Each row is where one point has got to under a steady rotation. How many ticks took it there?
The counts run from 0 to 727.
[ 2.43  0.17 -0.33  0.67  2.34 -0.88 -0.40  1.19 -0.24  0.59 -0.15 -0.99
 -0.62  0.09 -0.68 -0.14  2.47  0.60  0.31  1.13 -0.48 -1.91  1.42 -0.20
 -0.54  1.42 -1.83 -1.79 -0.83 -1.20  1.06  0.73 -3.18 -0.11  1.05 -0.33
 -0.97  3.19 -0.67]
306
[-0.89 -0.38 -0.51 -0.31 -0.76  2.01  0.26 -0.18  0.82 -0.57  0.84 -1.72
 -0.05  0.73 -1.67 -1.19  1.30  0.94  0.79 -1.75 -0.52 -0.96  1.91 -0.27
 -0.59  2.54 -0.80 -2.21 -1.48  1.47  3.02  0.01  0.49  1.40  0.80  1.05
 -2.13  1.73 -0.88]
74
[ 0.02 -0.90  0.65 -1.20  3.15  1.40  0.02 -0.89 -1.22 -0.08  0.65 -0.82
 -0.80 -0.42  0.35  1.98 -0.20  2.19  2.18  1.35  0.28  0.47 -0.01  0.30
 -1.73  1.34 -2.38 -0.60  0.75  1.18 -0.71  0.80 -1.10 -1.17  2.52 -2.28
 -0.36 -0.37 -1.80]
474
[-1.00 -0.94 -1.34 -0.45 -0.41  1.06 -0.05  0.83 -0.04  1.85  1.38 -0.97
 -2.13 -0.27 -0.50 -1.31  1.86  1.19  1.57  0.59 -1.61 -1.44  2.62 -0.98
 -0.97  1.44 -0.14 -1.99 -2.48  0.47  2.42 -0.01 -1.00 -0.35  1.75 -1.20
 -0.52  0.99  0.57]
188
[ 1.66  0.82  0.79  0.79  0.63  1.74  0.68  0.32 -0.62 -1.78 -0.12 -1.90
  0.24  1.21 -1.30 -0.46 -0.95  1.80  2.85 -0.38  0.26 -0.49  1.57  0.70
 -0.79  2.18 -0.67 -2.67 -0.56  0.40  0.38 -0.05  2.52  0.85  0.76  1.42
 -2.35 -0.81  0.39]
212
[ 0.71 -1.05  0.30 -0.21 -0.47  0.69  1.43  0.86 -0.11  0.28 -0.42 -1.18
  0.12 -1.30  1.20  0.19  3.01  2.27  2.15 -0.40  0.33  0.92  1.43 -0.15
 -1.02  0.98  0.12 -1.75 -1.43 -0.04  0.32 -1.44 -2.75 -0.63  0.46  1.63
 -3.95 -1.38 -0.42]
461
[ 2.48  0.47 -0.58  0.45  0.74  0.76 -1.34  2.44 -0.75 -0.29  0.27 -1.94
 -1.66 -0.76 -1.01 -0.20  2.75  0.43  1.71 -0.75 -0.24 -0.58  1.58  0.76
 -0.30  1.96 -0.96 -1.70 -2.46  0.48  2.18 -0.01 -0.48  0.82 -0.01 -0.42
 -0.61  1.14 -1.25]
1
[-1.19  0.48 -1.65 -1.70  0.73  0.16  0.21 -0.37  1.26  0.98 -2.15 -1.17
 -1.16 -0.41 -0.89  1.19  0.95 -0.23  1.40 -0.51  0.53  0.15  2.17 -0.18
 -0.13  1.55  0.15 -2.14 -2.58  0.43  2.29  0.75 -1.51  0.67  1.86 -2.64
  0.13  0.58  0.07]
302
[ 0.84  0.00  1.07 -2.16  0.64  1.41 -0.47  0.15  0.00  1.14 -1.71 -0.40
  0.14 -1.39  0.70  1.95  1.15  1.97  0.98  0.51 -0.54  0.98  0.89 -0.60
 -3.13  2.28  0.91 -0.49 -0.49 -0.25  0.50  0.64 -2.26 -1.38 -0.09  1.35
 -1.69  0.47 -0.54]
272
[-0.22 -0.51  0.54  0.21  1.74  1.98  0.39 -0.91  0.14 -0.18  0.11 -0.46
  0.83  0.56 -2.96  0.54 -0.81  2.02  2.93  1.25 -0.48 -1.17 -0.46 -0.52
 -2.17  1.18 -1.32 -1.92  0.82  0.68  0.26  0.76  1.32 -1.05  2.16 -0.27
 -1.71  0.28 -0.13]
401
[ 0.09 -0.20  2.29 -2.18  2.06  1.33 -0.12  0.44  0.62  0.11 -0.70 -0.91
 -0.49 -0.61  0.81  1.88 -0.90  0.63  0.47  0.96 -0.37  1.88  0.87 -0.13
 -1.17  1.59  0.38 -3.37  0.03  1.61  1.14  2.77  0.86 -0.94  0.03 -0.95
  1.05 -1.47 -0.06]
699
[ 1.70 -2.16  2.78 -0.94  2.28 -0.18  0.20  0.66  1.23 -0.55  0.08 -1.17
  1.35 -0.25 -0.50  0.67  0.76  0.91  1.90 -0.04 -1.01 -0.34  0.76 -1.66
 -0.04  0.80 -0.13 -1.91  2.68  0.50 -2.27 -0.19 -0.02 -0.77  1.11  1.61
 -1.83 -1.86  0.27]
467
[ 1.05 -0.09  1.00 -1.32  2.33  0.53  0.04  1.88 -0.27 -0.70  1.49 -2.09
 -2.20  1.49  1.19 -1.47  0.64  1.29 -0.20 -0.02 -1.58 -0.55  2.66 -0.52
 -0.06  0.88 -1.47 -3.47 -0.30  2.21  0.59  1.75  1.09 -0.18  0.38 -0.69
  0.59 -0.30  0.34]
66
[ 0.36 -0.66  1.87 -2.03  2.45  0.09 -1.17  3.76  0.24  0.30 -0.25 -1.16
 -0.06 -1.17 -0.32  1.33  1.43  0.22  0.51  1.15 -0.93 -0.17 -0.21  0.04
 -1.03  1.92  0.02 -1.34  0.28  1.23  1.24  2.34  0.50 -2.15  0.52 -0.67
  0.16 -0.64 -0.53]
256
[ 1.51 -0.91  1.79 -0.06 -0.70  0.92 -0.71  0.53  0.80 -0.02 -1.22 -2.33
 -0.21 -0.95 -1.12 -0.30  0.78 -0.41  0.20 -2.77 -0.53 -0.20  2.31 -0.64
 -0.60  1.07  1.88 -3.06 -1.41 -0.13  1.77  0.08 -0.79  2.59 -0.64  1.38
 -2.06  0.35  0.82]
639
[-0.55  1.20  1.04 -0.45  1.44  0.32 -0.16  2.59 -1.33  0.52  0.68 -0.24
 -0.75  0.82  0.38 -0.90  0.74  2.27  1.24  0.06 -0.34 -0.85  1.47  0.34
 -2.06  1.10  0.04 -2.28  0.77  0.86  1.13  1.60  1.09 -1.96  1.81 -0.97
  0.88 -1.48  0.25]
254
[ 1.09 -0.96  1.28  0.60  1.26  1.42 -1.57 -0.14  0.70  0.32  1.23 -0.07
 -0.33  0.55 -1.74  1.66  1.06  2.54  0.45 -0.38 -0.49 -0.36  1.64  0.32
 -1.87  1.71 -1.85 -2.11  1.90  0.19 -0.19  1.73 -2.74 -0.77  0.33  0.61
 -1.42 -0.90 -2.32]
693
[ 0.28 -0.94 -0.15 -1.12  0.32  0.03  0.94  0.00  0.39  1.39 -0.21 -0.97
 -1.30  0.26  2.01 -1.36  1.84  0.14  0.92 -0.56 -1.69 -0.13  3.94 -1.64
 -0.01 -0.05 -0.30 -1.10 -1.37  1.14 -0.81 -1.05 -2.97  0.15  1.75 -0.63
 -0.76 -1.73  1.39]
50
[-0.40  1.03  1.15 -0.56  1.69  0.55 -1.08  0.77  0.29 -1.01 -2.08 -0.46
 -0.84  0.01 -2.68  0.84  0.95  1.71  0.35 -0.57 -0.01 -0.59  1.89  1.04
 -2.65  1.39 -0.44 -1.94  1.22  0.86  2.29  2.22 -0.03  0.47  2.43 -1.16
  1.31 -0.90 -1.99]
368
[-0.68  0.27 -0.15 -0.86  2.20 -0.03  0.94  0.80 -0.94  0.39 -0.04 -1.12
  0.78 -0.78  0.05 -1.31  1.47 -0.27  3.14  0.68 -0.19 -0.91  2.06 -0.08
  0.16  0.05 -0.54 -2.70  0.54  1.36 -0.22  0.57  1.33 -1.36  3.70 -1.79
  1.20 -1.10  0.98]
666
[-0.08 -1.62  0.52 -1.34  0.00 -0.52  0.76 -0.93  1.17 -0.16 -1.48 -0.78
 -0.12 -0.01  1.01 -0.37  1.72 -1.67  2.06  0.16 -0.67  1.03  3.63 -2.19
  0.56  0.57  1.68 -3.14 -2.11  0.61  0.12 -1.83 -0.63  0.58  1.47  0.49
 -1.80 -0.04  0.48]
721
[-0.58 -0.95  0.24  0.03  1.10  0.66 -0.67 -0.37  2.19  1.32  0.57  0.10
  1.58  0.79 -2.08  1.15  1.04  0.41  2.42  0.46  0.46 -1.40  0.71  0.19
  0.57  0.20 -1.09 -2.69  1.66  0.90 -0.64  1.66 -1.99 -2.04  2.42 -0.05
 -1.08 -3.18 -0.75]
248
[ 3.08  1.45 -1.42  0.75  2.25  0.00  1.38 -0.87 -1.04  0.25 -0.07 -1.18
 -0.68  1.92 -0.45 -1.32  0.84  1.48  1.87 -1.56  0.38 -1.25  3.06 -0.37
 -0.13  1.96 -0.71 -1.68 -1.25  0.11 -0.81 -0.53 -0.89  0.91  1.79 -0.16
 -0.36  0.93  0.17]
422
[ 1.46 -0.89  0.42  0.48  1.93  0.57  1.24  1.14  0.36 -2.33 -0.87 -1.27
 -1.11  0.04  0.68  1.60  1.37  1.73  0.04  3.56  0.33 -0.77  1.56 -0.09
 -0.79  0.84 -2.35 -1.24 -0.60 -0.12  0.50 -0.35 -2.82  0.11  1.40 -0.30
 -1.66 -0.07 -0.68]
169
[ 0.77 -1.07 -1.36  0.00  1.23  1.19  2.02  1.01  1.00  0.03  0.56 -1.95
 -0.53 -0.74  0.43 -1.49  1.37  2.01  1.77  0.50 -1.46  0.60  1.96 -1.14
  1.04  0.50 -1.82 -2.78 -0.44  2.57 -0.13 -0.63  0.37 -1.07  1.40 -0.49
  1.28 -1.13 -0.52]
478
[ 1.31 -2.42 -0.52 -0.81 -0.11  0.93  1.55 -0.58  2.24 -0.02  0.65 -0.79
  1.25  1.12 -0.06  0.88  1.63  1.00  0.71 -1.94  0.25 -0.74  1.58  0.04
  1.43  2.05  0.09 -2.49 -1.03 -0.63  0.61 -0.59 -1.98 -0.71  0.48  1.07
 -2.50 -2.07 -0.38]
574
[ 0.14  1.23  0.43 -2.09  1.60  0.49  0.43 -0.43 -0.91 -0.25 -3.12 -0.65
 -0.51 -0.74 -0.04  1.70  0.96  1.69  1.01  0.12  0.54  0.61  1.27 -0.81
 -2.63  2.77  1.71 -2.13 -0.70 -1.04  1.47  0.42 -0.42 -0.27  1.78 -0.39
 -0.71  1.61 -0.30]
715
[ 2.58  1.38 -0.56 -1.30  2.49 -0.16  1.00  1.73  1.52 -0.44 -1.04 -1.62
  0.41 -0.01 -0.16  1.61  0.68  0.80  0.51  2.88  0.35 -1.43  1.68 -1.10
  0.39  2.20 -1.50 -0.29 -0.30  1.22 -0.72  1.71 -2.19 -0.57  0.07  0.89
 -1.76  0.18  0.23]
613
[ 2.56 -1.58 -1.24 -1.29  1.37  2.25  2.62  1.81 -1.08  0.32  0.17 -1.73
 -0.51 -1.68  1.40 -1.18  0.74  0.50  1.90 -0.29 -1.14 -0.58  1.85  0.02
  0.55  1.89  0.45 -1.67 -1.43  0.16 -0.04 -0.55 -0.02 -0.25  0.96 -1.39
  0.37 -0.78  1.75]
341
[ 2.38  0.73 -0.05 -0.83  1.87 -0.10  1.03 -0.67 -0.50 -0.34 -0.22 -0.75
  0.52  1.14 -0.58 -0.83  1.38  0.73  2.73 -2.77 -0.54  0.63  2.79 -1.02
 -0.05  1.53  0.93 -1.71  1.23  0.39 -1.88 -0.61  1.15  0.38  1.76  0.47
 -1.03 -1.03 -0.66]
350
[ 1.97 -1.71 -0.17 -1.69  2.37 -1.01 -0.60  2.16  1.18  1.14  0.34 -2.06
 -0.54 -0.36 -0.72  0.89  2.53  0.06  0.23 -2.38 -0.87  0.16  0.77 -1.37
  0.31  1.23 -0.31 -0.95  0.13  0.49 -0.78  0.43 -2.85 -0.15 -0.01 -1.56
 -0.25 -0.28 -0.93]
678
[-1.77 -1.66  0.09 -1.64 -0.36  2.06 -0.64  0.74  0.12  0.10  1.42 -1.45
 -1.39 -1.42 -1.38 -0.32  1.58  0.10  1.23 -1.42 -1.36  0.96  2.67 -0.04
 -1.94  1.07  0.82 -1.20 -0.95  2.07  2.27  0.86 -0.74  0.95  0.14 -1.84
 -1.49 -0.60 -1.14]
261
[ 0.72  0.21 -0.81  0.50  0.96  1.57  0.10  0.26  0.46  2.17  1.03  0.34
 -1.09 -0.26  0.33  1.62  0.25  0.58  2.15  0.36  0.37  1.61  2.37  1.59
 -0.50  0.54  0.57 -2.77 -0.48  1.02 -0.27  2.73 -1.60 -1.72  0.05 -0.94
 -0.51 -2.44 -0.66]
133
[-0.06  0.62  1.29 -1.12  1.13 -0.12 -0.82  0.19  1.30 -1.30  1.04 -1.98
 -0.11  1.43 -0.93 -0.47 -0.55 -0.70  1.42 -1.01 -0.06 -0.79  2.40 -1.01
  0.61  1.30 -0.57 -3.35 -0.79  3.34  0.62  1.91  1.77  1.35  0.21 -0.22
 -1.35 -0.96  0.36]
624
[-0.39 -1.60  2.10  1.34  0.94 -0.49 -2.14  0.75 -0.59 -1.09 -0.26 -2.62
  0.03 -0.46 -0.89 -0.41  1.53  0.08  2.67 -0.43  0.12 -1.52  0.33 -0.81
 -0.61 -0.57 -2.31 -2.78 -1.28  1.81  0.19 -1.95 -0.39  0.72  1.85 -0.07
 -1.54  0.62  0.19]
105
[-0.11 -0.84  1.14 -0.73  2.14  1.26 -0.89 -0.74 -1.99  1.88  0.12 -1.23
  0.08 -1.90 -0.17  0.00  0.35  1.68  1.98 -2.05  0.05 -0.71 -0.11  0.19
 -2.70  0.41  0.27 -2.46  0.99 -0.17  0.09  1.28 -1.15  0.07  1.59 -2.51
 -0.14  0.89  0.24]
336
[-0.24 -0.28  0.77  1.53 -0.85  0.98  0.35  1.62  0.04 -0.21  0.70 -1.87
  0.04 -0.60  0.21 -0.76  0.79  1.48  2.58  0.60  0.80 -1.73  1.89  0.20
 -0.30  0.08 -0.84 -3.54 -1.14  1.71  0.38  0.40 -1.13  0.12  0.57  0.99
 -2.66 -1.75  2.18]
324
[ 1.17 -0.46  1.19 -0.89  0.81  1.07 -0.42 -0.90 -1.50 -0.02 -0.68 -0.28
 -0.89  1.06 -0.92 -0.86 -0.25  0.85  1.18 -2.96 -0.11 -0.73  2.18 -0.28
 -2.23  1.87  1.29 -2.62 -0.49 -1.90  1.48 -0.07  0.71  1.18  1.33 -1.01
 -1.29  0.59  1.49]
641
[ 1.10  0.42  0.32 -1.22  0.85  0.70 -1.60 -0.81  0.09  2.78 -0.50  0.46
 -1.57  0.89 -0.66  0.96 -0.42  1.65  1.21 -1.65 -0.37 -0.98  2.01 -0.98
 -2.76  2.28  1.14 -2.30 -0.24 -1.46 -0.09  1.75 -1.14 -0.40  1.00 -0.82
 -1.29 -0.85  1.94]
198
[ 1.85  0.34  0.00 -0.20  0.54  1.38 -0.85  2.00  0.77 -1.01 -0.78 -3.19
  0.22 -0.92 -2.17  0.88  1.38  1.42  0.61 -1.88  0.77 -1.75  0.27  1.47
 -0.96  2.33 -2.49 -0.75 -0.89  1.17  1.32  0.83 -1.85  1.07  1.07 -0.34
 -0.67 -0.50 -1.38]
557
